In the rows, 128 means zero.
Each path is a new rotation, seen through one point. The rows after it are directions, each followed by how far the rotation turns it, in degrees per step (0 if it stays put).
Each turn is a multiple of 5 degrees from 10 to 175, or 0.
Each row of a path follows its step; steps can be skipped.

step 0: [125 128 121 127 126 125 128 116 130 118 130 123 128 129 119 128 121 119
 144 131 137 123 132 129 118 132]
step 1: [125 129 117 119 121 119 122 130 128 120 138 131 115 128 132 125 126 132
 122 134 118 126 132 123 118 125]
step 2: [126 117 124 140 130 137 129 117 128 120 130 137 120 136 128 121 139 128
 127 126 129 129 128 117 128 126]
step 3: [121 125 124 125 133 121 125 127 128 122 137 127 135 130 123 126 124 122
 131 122 135 141 129 127 128 109]
step 4: [135 127 124 131 127 115 125 124 128 136 129 119 120 115 132 125 135 121
 132 132 123 134 130 114 130 125]
step 5: [119 123 120 142 128 133 124 129 117 133 138 129 126 130 128 129 122 115
 134 130 119 126 122 129 132 130]
step 6: [126 121 124 115 132 124 139 122 129 124 136 135 133 124 135 136 130 114
 125 129 122 131 137 132 134 129]
step 7: [131 123 137 124 129 127 136 125 112 138 135 126 123 130 133 123 122 125
 124 130 135 125 134 115 119 128]
step 8: [124 121 118 127 133 135 128 143 127 125 132 115 132 134 134 134 130 123
 120 125 132 128 123 118 130 131]
step 9: [118 119 134 129 125 121 138 133 129 137 126 129 127 130 126 146 140 129
 135 125 128 133 133 126 128 127]
Speeds:
[128 126 125 132 133 132 127 127 126 125 129 127 133 127 129 129 128 130
 130 122 127 124 126 128 128 129] | 125

step 0: [132 128 125 120 123 124 133 130 125 118 125 124 133 122 127 123 137 119
 128 131 130 127 138 133 130 148]
step 1: [126 141 130 138 135 124 133 129 132 130 116 127 132 127 128 120 130 126
 129 128 113 117 135 124 125 120]
step 2: [138 139 130 131 120 133 135 141 134 132 131 124 124 129 129 119 128 133
 126 120 138 138 125 133 125 121]
step 3: [123 124 128 125 135 119 134 133 119 128 133 133 124 122 127 122 121 119
 132 122 139 116 128 141 132 134]
step 4: [132 130 127 113 135 121 125 130 124 131 128 120 125 129 136 118 135 130
 120 134 116 123 134 128 117 129]
step 5: [129 134 127 134 138 131 133 124 139 131 130 124 141 126 129 125 129 143
 125 116 123 130 126 140 131 125]
step 6: [134 116 135 132 134 124 130 136 129 135 138 131 114 124 120 131 129 129
 137 122 131 132 127 133 119 122]
step 7: [122 120 123 114 133 128 129 126 116 133 127 132 128 128 139 135 120 128
 116 130 132 127 127 137 122 122]
step 8: [133 130 133 121 141 126 119 123 133 124 130 127 137 130 123 134 135 139
 129 136 122 132 124 134 127 142]
step 9: [134 117 123 135 132 127 130 120 138 132 128 132 132 126 122 132 126 130
 135 130 117 128 123 125 129 109]
Speeds:
[122 126 131 124 127 125 127 131 127 129 128 131 125 128 127 127 129 125
 125 129 133 132 128 130 132 125] | 95

step 0: [125 132 122 128 129 142 111 130 124 125 126 121 135 128 130 136 120 131
 129 135 128 135 129 125 125 136]
step 1: [134 133 140 134 121 126 122 123 136 129 127 114 133 122 126 129 128 124
 128 127 138 130 129 122 120 118]
step 2: [134 127 116 129 137 138 125 121 127 125 133 117 127 124 126 131 119 133
 139 123 126 136 129 123 123 131]
step 3: [118 132 127 135 119 124 116 118 132 123 129 119 130 121 135 127 134 128
 123 129 136 129 134 122 121 132]
step 4: [141 137 127 129 133 138 119 121 122 130 132 129 141 127 126 128 122 123
 134 131 130 139 130 123 126 129]
step 5: [123 132 126 123 120 128 129 121 138 128 127 115 131 122 135 120 119 131
 126 120 132 132 135 121 118 121]
step 6: [134 124 113 137 133 124 117 121 118 130 134 124 133 124 128 127 123 133
 130 137 131 131 129 122 122 130]
step 7: [128 137 136 127 117 133 126 120 127 121 135 125 131 123 131 123 129 133
 121 130 132 137 142 130 116 127]
step 8: [138 133 114 130 125 131 125 128 125 133 123 122 140 116 132 122 123 130
 132 127 127 139 121 128 127 129]
step 9: [127 135 129 131 123 121 124 131 128 135 134 119 122 126 134 130 116 135
 120 128 134 133 141 122 118 127]
Speeds:
[128 129 133 128 127 131 123 124 124 127 125 130 130 130 126 129 130 127
 125 134 127 127 130 132 128 129] | 110
[131 130 131 125 130 130 133 125 127 125 128 129 128 126 125 130 130 130
 128 125 123 131 131 125 129 125] | 130
[129 124 128 130 130 133 126 130 122 126 128 128 125 130 131 125 126 127
 127 127 127 133 125 125 131 127] | 175
[135 129 127 131 125 125 126 127 123 128 128 130 127 129 124 129 124 126
 130 124 128 124 129 127 128 129] | 155

step 0: [124 123 125 126 134 124 147 131 124 136 127 123 127 128 123 139 116 142
 129 132 128 125 121 127 126 126]
step 1: [126 109 126 123 136 130 136 128 128 126 122 126 129 129 126 129 137 146
 125 138 130 127 134 128 127 127]
step 2: [123 118 127 128 133 125 126 119 137 119 129 130 126 129 128 126 122 131
 132 150 131 130 132 127 128 118]
step 3: [125 127 124 128 129 130 140 130 133 125 121 120 132 132 135 126 107 130
 134 139 125 129 125 131 120 122]
step 4: [134 121 118 124 121 136 133 134 133 136 120 119 134 134 138 124 129 145
 132 135 123 127 128 132 128 127]
step 5: [127 127 119 129 124 121 122 131 136 130 133 127 123 133 132 131 133 141
 132 149 127 122 123 128 135 127]
step 6: [124 124 129 130 133 117 131 136 129 128 130 123 126 131 129 136 113 131
 127 144 127 116 120 130 122 135]
step 7: [134 107 131 126 131 130 134 130 128 139 121 123 134 129 125 133 119 136
 131 133 131 118 132 133 127 131]
step 8: [128 117 125 128 126 129 133 121 137 133 125 130 123 130 116 134 128 140
 136 141 132 127 132 127 136 118]
step 9: [120 129 125 128 132 121 145 127 137 123 126 125 121 127 125 132 120 138
 126 141 127 131 127 122 120 122]
Speeds:
[128 130 126 129 130 129 130 135 127 122 123 130 124 130 125 129 126 128
 130 127 129 128 126 130 130 129] | 125
[121 126 125 127 124 124 130 129 127 127 130 126 126 131 125 126 134 130
 127 127 125 129 128 126 127 129] | 90
[126 132 132 125 129 124 126 126 132 127 129 134 126 130 129 126 125 130
 129 129 125 127 129 125 126 129] | 110

step 0: [132 128 137 125 136 137 121 131 118 130 128 124 132 120 123 140 132 130
 134 139 134 122 130 119 140 123]
step 1: [128 127 126 128 126 122 141 142 125 123 129 137 125 135 124 129 130 136
 124 130 122 117 114 121 131 136]
step 2: [118 127 119 120 129 139 133 122 135 122 125 125 127 120 125 113 121 129
 124 130 120 130 123 136 121 130]
step 3: [127 131 129 127 132 126 111 125 128 127 135 127 118 114 129 134 124 133
 132 126 141 136 124 125 125 120]
step 4: [129 129 127 143 119 117 127 137 130 145 124 133 124 131 124 124 137 127
 129 127 129 128 122 127 137 125]
step 5: [124 122 126 122 132 131 128 130 135 127 121 115 142 127 128 129 134 120
 124 136 122 126 128 141 141 137]
step 6: [128 133 131 117 127 129 125 136 132 112 131 126 119 126 133 138 128 124
 127 124 136 130 131 119 125 141]
step 7: [129 139 131 138 125 134 136 124 132 134 127 135 116 123 124 113 126 122
 129 125 128 119 133 118 129 128]
step 8: [130 129 125 126 136 128 135 116 125 131 136 126 131 116 126 134 132 132
 132 140 127 122 125 138 139 118]
step 9: [126 123 126 115 119 123 135 140 127 130 129 127 121 134 125 141 132 134
 131 133 128 136 116 124 125 125]
Speeds:
[129 127 129 123 132 123 125 124 123 125 127 129 127 127 130 129 129 128
 132 126 129 128 126 128 132 130] | 135
[130 125 128 131 125 127 131 125 129 128 123 129 124 133 127 127 129 128
 127 125 132 126 124 126 128 129] | 130
[129 130 132 133 126 126 127 129 121 127 129 128 129 125 124 125 129 128
 126 128 131 124 129 129 130 125] | 100

step 0: [127 123 137 126 118 127 121 129 129 135 122 120 132 128 128 140 132 135
 124 135 126 126 120 126 131 123]
step 1: [130 128 132 134 126 130 126 122 129 131 117 131 131 131 123 120 136 124
 121 124 122 133 128 139 131 116]
step 2: [118 124 126 135 133 128 135 118 118 126 131 134 136 129 129 119 120 133
 131 122 124 126 122 131 129 127]
step 3: [127 124 133 124 121 129 135 128 126 126 132 130 130 122 123 136 115 124
 131 124 139 135 123 130 134 136]
step 4: [137 131 136 124 124 120 115 124 126 127 122 125 123 129 128 130 126 129
 122 127 128 135 122 130 119 139]
step 5: [120 128 118 129 117 122 121 127 128 130 122 127 130 121 136 123 134 134
 124 130 128 125 127 138 122 126]
step 6: [128 130 128 138 124 129 130 129 134 134 122 123 137 125 125 117 123 127
 141 131 129 123 122 128 135 123]
step 7: [123 126 135 129 132 131 123 134 121 133 121 136 141 129 119 136 123 128
 133 128 121 133 126 124 131 131]
step 8: [133 119 129 120 122 129 129 128 126 125 127 131 128 134 120 126 128 138
 117 123 123 133 129 136 135 134]
step 9: [129 129 135 134 121 124 131 120 119 123 135 120 128 121 124 118 124 131
 121 129 129 127 132 135 119 126]
Speeds:
[130 125 123 129 129 126 129 124 129 128 125 135 125 130 127 128 131 130
 129 129 126 127 130 132 126 131] | 110
[128 127 129 122 128 128 129 129 124 125 133 128 126 129 125 127 123 128
 128 127 128 129 131 131 127 134] | 70
[126 127 132 127 125 128 125 129 131 124 128 130 129 131 127 127 134 126
 121 130 128 128 126 126 128 132] | 95
[131 129 130 125 128 125 125 128 126 129 126 126 127 127 127 131 132 130
 126 120 127 125 131 128 131 128] | 95
[124 131 130 130 129 124 133 127 131 129 129 128 132 128 127 128 127 125
 131 126 128 122 129 128 129 133] | 95

step 0: [127 124 127 117 128 127 120 122 117 131 131 140 123 133 135 124 136 134
 132 131 130 126 128 131 132 137]
step 1: [130 128 127 126 135 137 124 124 126 128 116 139 135 130 133 124 128 122
 129 123 135 129 135 125 138 123]
step 2: [138 139 118 128 134 139 122 130 127 123 124 128 130 129 127 127 127 136
 133 123 120 134 134 134 125 131]
step 3: [127 133 121 124 134 119 129 133 121 136 119 129 129 131 127 120 123 126
 125 125 117 134 122 129 120 120]
step 4: [128 127 138 130 118 118 117 125 120 124 119 133 125 130 134 128 130 131
 134 126 121 132 122 134 126 129]
step 5: [127 123 128 124 123 123 118 131 128 137 122 128 136 131 125 132 130 124
 138 132 131 135 136 127 139 120]
step 6: [128 122 117 120 128 127 127 123 132 131 128 132 130 120 130 134 134 132
 135 119 121 130 141 136 128 134]
step 7: [134 130 131 113 134 129 137 132 127 135 122 130 131 131 136 133 132 127
 122 117 122 128 127 128 131 123]
step 8: [131 139 138 117 125 134 117 120 128 132 125 125 129 129 133 119 130 129
 127 126 126 131 124 131 124 136]
step 9: [123 133 130 131 133 131 120 125 128 140 125 135 127 128 134 125 129 126
 125 137 127 143 134 124 127 119]
Speeds:
[124 127 122 125 131 126 126 126 129 133 133 129 128 127 126 126 126 129
 128 133 127 129 128 129 125 130] | 120
[125 133 130 135 125 123 127 129 127 130 126 127 123 129 125 128 128 126
 129 130 124 129 128 129 128 126] | 60

step 0: [140 134 131 124 129 134 120 141 121 123 124 143 125 127 126 126 128 134
 129 131 130 132 131 127 120 130]
step 1: [130 134 127 128 126 133 138 131 136 127 119 134 128 128 128 127 121 130
 118 134 124 125 142 138 136 130]
step 2: [137 126 123 127 131 121 135 131 122 134 125 122 125 132 124 128 115 129
 122 129 124 142 133 118 128 126]
step 3: [132 120 135 134 138 119 128 125 130 127 119 131 126 121 124 131 133 140
 124 135 132 138 128 132 122 133]
step 4: [129 126 115 128 123 128 124 125 128 120 124 136 124 132 123 133 127 140
 112 125 130 123 132 126 124 121]
step 5: [133 122 131 124 130 124 137 128 126 117 117 123 123 131 128 131 121 133
 127 122 121 117 127 121 136 138]
step 6: [134 125 137 126 127 117 127 129 123 130 126 127 115 132 131 125 124 138
 132 125 122 130 124 137 126 115]
step 7: [144 124 124 121 123 134 123 126 128 128 115 132 133 130 126 130 131 133
 129 136 131 128 119 138 130 126]
step 8: [131 137 126 125 130 128 122 127 118 122 125 136 129 127 137 131 110 129
 121 136 123 122 129 131 129 132]
step 9: [139 137 136 115 127 124 134 131 129 128 126 126 121 127 125 126 125 126
 119 122 127 137 131 135 128 138]
Speeds:
[129 129 127 127 130 127 125 124 127 125 132 127 129 126 130 135 129 127
 124 132 130 130 124 128 126 130] | 80

step 0: [131 122 117 128 131 122 137 123 139 130 121 121 131 125 128 117 122 136
 121 135 139 121 127 122 128 129]
step 1: [133 127 134 122 141 145 128 126 120 117 130 123 123 126 138 126 126 131
 133 123 136 131 126 127 125 136]
step 2: [122 123 129 129 122 135 136 137 136 116 133 136 119 123 116 133 127 127
 122 127 133 126 134 134 125 118]
step 3: [124 136 122 112 134 123 135 134 126 132 131 130 132 126 130 114 132 136
 129 128 127 124 132 121 140 122]
step 4: [125 116 126 129 137 136 134 119 139 125 133 124 136 133 140 134 123 129
 133 134 128 137 133 132 134 131]
step 5: [131 135 123 135 129 131 126 133 137 112 117 118 125 122 126 121 130 129
 127 120 136 134 124 130 125 119]
step 6: [125 123 134 123 132 135 133 129 130 118 128 136 121 125 128 124 126 130
 132 132 124 111 123 112 133 129]
step 7: [128 116 130 122 132 130 139 125 130 132 130 134 128 127 129 121 122 139
 111 121 133 137 133 134 128 129]
step 8: [125 133 114 120 134 133 131 133 121 113 135 121 136 124 129 127 131 126
 133 137 137 129 129 136 124 128]
step 9: [128 125 130 127 132 136 127 128 143 128 133 123 116 129 127 132 130 131
 137 121 130 120 139 126 137 116]
Speeds:
[127 128 129 130 126 122 129 125 132 127 128 126 131 126 132 128 126 125
 133 124 128 130 126 125 130 126] | 65
[123 130 125 130 128 126 128 128 125 122 125 126 128 125 127 130 130 125
 125 127 126 126 130 132 126 125] | 120
[126 129 132 129 124 127 131 130 128 125 130 132 122 131 125 125 132 126
 127 126 125 129 128 125 130 129] | 95

step 0: [127 135 130 132 112 123 128 126 126 123 114 134 138 125 147 126 123 120
 131 130 134 123 127 130 133 129]
step 1: [135 124 129 136 128 128 125 122 138 133 116 121 133 131 129 131 129 112
 127 126 132 124 116 135 113 126]
step 2: [130 141 131 141 120 138 133 123 135 118 122 133 126 128 124 124 131 131
 128 137 125 117 115 124 125 127]
step 3: [134 124 118 125 131 140 116 134 119 123 125 131 129 128 135 130 128 128
 127 130 129 123 109 122 119 121]
step 4: [128 128 138 135 126 141 134 129 121 125 132 127 122 145 138 144 134 130
 134 131 132 125 122 126 128 129]
step 5: [133 124 127 131 131 135 127 126 126 130 130 116 134 127 134 131 132 128
 134 117 115 126 119 110 134 136]
step 6: [125 136 130 124 114 144 128 127 119 127 126 127 132 122 141 131 126 117
 128 123 134 124 135 125 135 137]
step 7: [128 126 120 135 122 130 128 125 125 143 133 111 136 130 127 131 133 112
 125 121 131 119 123 133 127 127]
step 8: [125 138 131 143 119 132 129 136 133 131 122 128 131 122 126 120 130 129
 137 129 133 111 125 130 141 127]
step 9: [140 128 117 124 136 127 124 134 129 130 117 126 136 123 135 130 130 125
 127 128 140 111 123 126 124 119]
Speeds:
[125 129 130 127 125 126 126 127 128 133 130 124 126 127 128 128 124 130
 126 123 132 125 130 125 131 127] | 40
[128 128 127 129 122 129 128 124 132 128 128 127 130 128 128 125 125 121
 127 127 127 133 130 130 129 131] | 60
[124 129 127 129 127 125 127 129 129 127 127 130 129 125 126 124 130 129
 130 129 126 129 123 122 134 130] | 125

step 0: [129 123 136 122 131 129 130 134 120 132 130 134 123 131 125 114 129 132
 132 117 119 124 123 128 118 125]
step 1: [118 128 136 130 126 129 126 130 122 123 132 133 120 125 117 119 124 137
 126 122 127 119 134 129 117 126]
step 2: [117 122 132 138 125 123 124 126 115 126 134 133 130 125 121 121 133 130
 136 131 131 122 121 126 117 130]
step 3: [123 123 133 127 125 132 119 126 123 132 139 133 134 127 122 123 123 129
 135 140 124 126 127 138 118 137]
step 4: [126 122 139 122 121 128 122 135 128 125 140 133 136 133 124 125 132 134
 133 125 120 127 118 134 128 137]
step 5: [125 133 136 120 122 124 130 124 125 125 135 132 138 124 118 123 125 136
 131 118 125 122 126 141 130 128]
step 6: [117 135 140 129 123 125 130 122 120 126 128 140 132 121 129 127 135 131
 126 128 124 117 120 135 133 130]
step 7: [129 124 139 127 131 132 129 118 116 130 127 133 130 120 130 121 130 125
 133 132 115 123 121 138 128 126]
step 8: [130 125 141 127 133 139 126 129 125 121 129 128 121 127 122 125 127 137
 127 133 113 118 122 130 130 129]
step 9: [128 127 128 126 128 127 135 129 120 120 131 121 124 127 115 123 130 137
 137 127 120 118 117 129 125 123]
Speeds:
[125 128 130 131 127 128 127 132 129 126 128 131 126 131 130 131 133 130
 125 129 128 126 124 123 131 131] | 160
[125 126 127 129 127 123 125 131 126 127 133 125 126 132 125 129 126 128
 129 132 131 132 129 131 128 129] | 45

step 0: [134 139 134 115 125 125 124 126 125 122 134 123 126 131 132 108 129 129
 119 124 130 120 127 123 129 122]
step 1: [125 118 131 129 128 121 118 125 131 123 147 123 134 113 131 133 121 132
 126 126 125 134 123 124 126 128]
step 2: [135 127 121 130 129 124 131 126 126 126 141 119 124 143 127 130 133 125
 129 142 120 124 127 136 127 141]
step 3: [134 133 125 127 117 127 138 129 141 126 124 118 123 130 136 125 126 136
 122 116 117 136 135 124 129 129]
step 4: [132 134 133 131 133 128 130 115 126 137 142 133 131 127 126 117 121 124
 132 129 126 141 131 123 137 122]
step 5: [136 127 130 140 139 124 124 126 127 120 128 124 126 119 124 116 139 127
 115 130 121 125 120 128 121 135]
step 6: [134 128 116 130 127 123 144 129 126 126 136 130 126 115 134 133 116 134
 126 130 129 127 131 139 124 132]
step 7: [130 128 129 138 137 125 138 128 138 139 124 132 126 144 122 134 120 128
 126 127 124 138 124 123 127 135]
step 8: [141 128 127 135 123 131 134 119 116 129 118 135 127 129 127 116 133 126
 125 117 133 128 138 122 128 131]
step 9: [117 137 133 136 133 128 130 128 127 132 127 129 141 110 120 121 122 135
 127 129 135 133 127 132 121 130]
Speeds:
[130 124 126 128 134 125 128 134 127 124 130 127 131 126 130 127 127 129
 127 131 130 127 127 127 129 125] | 80
[130 127 126 133 128 124 124 127 125 130 129 130 128 131 128 131 134 128
 131 127 127 129 124 127 130 127] | 125
[130 127 125 128 127 130 130 133 126 129 126 124 130 132 127 131 126 126
 130 126 127 130 132 124 133 132] | 80

step 0: [132 116 133 123 120 126 121 137 136 132 128 126 132 125 116 132 139 116
 127 129 125 133 125 123 128 127]
step 1: [134 130 132 133 129 125 122 134 132 136 133 122 134 119 128 123 120 125
 110 135 126 135 126 130 130 133]
step 2: [130 130 134 124 127 121 130 141 130 130 134 129 123 131 128 130 134 114
 121 132 132 120 126 133 143 127]
step 3: [142 134 119 136 130 123 134 131 132 139 129 137 127 126 138 129 124 122
 123 128 122 127 122 135 128 126]
step 4: [128 134 120 128 136 126 135 132 127 126 128 126 130 120 124 122 136 126
 135 131 118 116 126 132 142 121]
step 5: [131 123 121 127 124 121 129 117 135 132 132 129 128 130 129 127 129 127
 124 119 109 121 127 128 124 117]
step 6: [120 120 128 131 129 124 123 123 129 126 130 128 126 118 128 113 141 134
 126 131 124 134 121 131 134 119]
step 7: [129 125 129 114 126 117 118 124 139 125 129 124 125 125 130 127 123 122
 129 119 127 138 121 129 128 120]
step 8: [133 129 124 131 119 128 116 136 130 123 136 132 134 124 124 126 137 130
 124 124 128 143 122 136 134 134]
step 9: [134 126 124 119 125 130 129 136 141 133 120 122 136 125 126 129 127 118
 122 126 127 133 124 120 138 134]
Speeds:
[125 127 129 127 127 131 128 126 130 133 132 127 125 126 124 127 128 130
 133 131 125 128 129 127 125 124] | 55
[127 128 129 127 127 128 130 129 131 127 124 129 127 133 127 128 124 120
 128 125 125 129 127 126 124 125] | 160
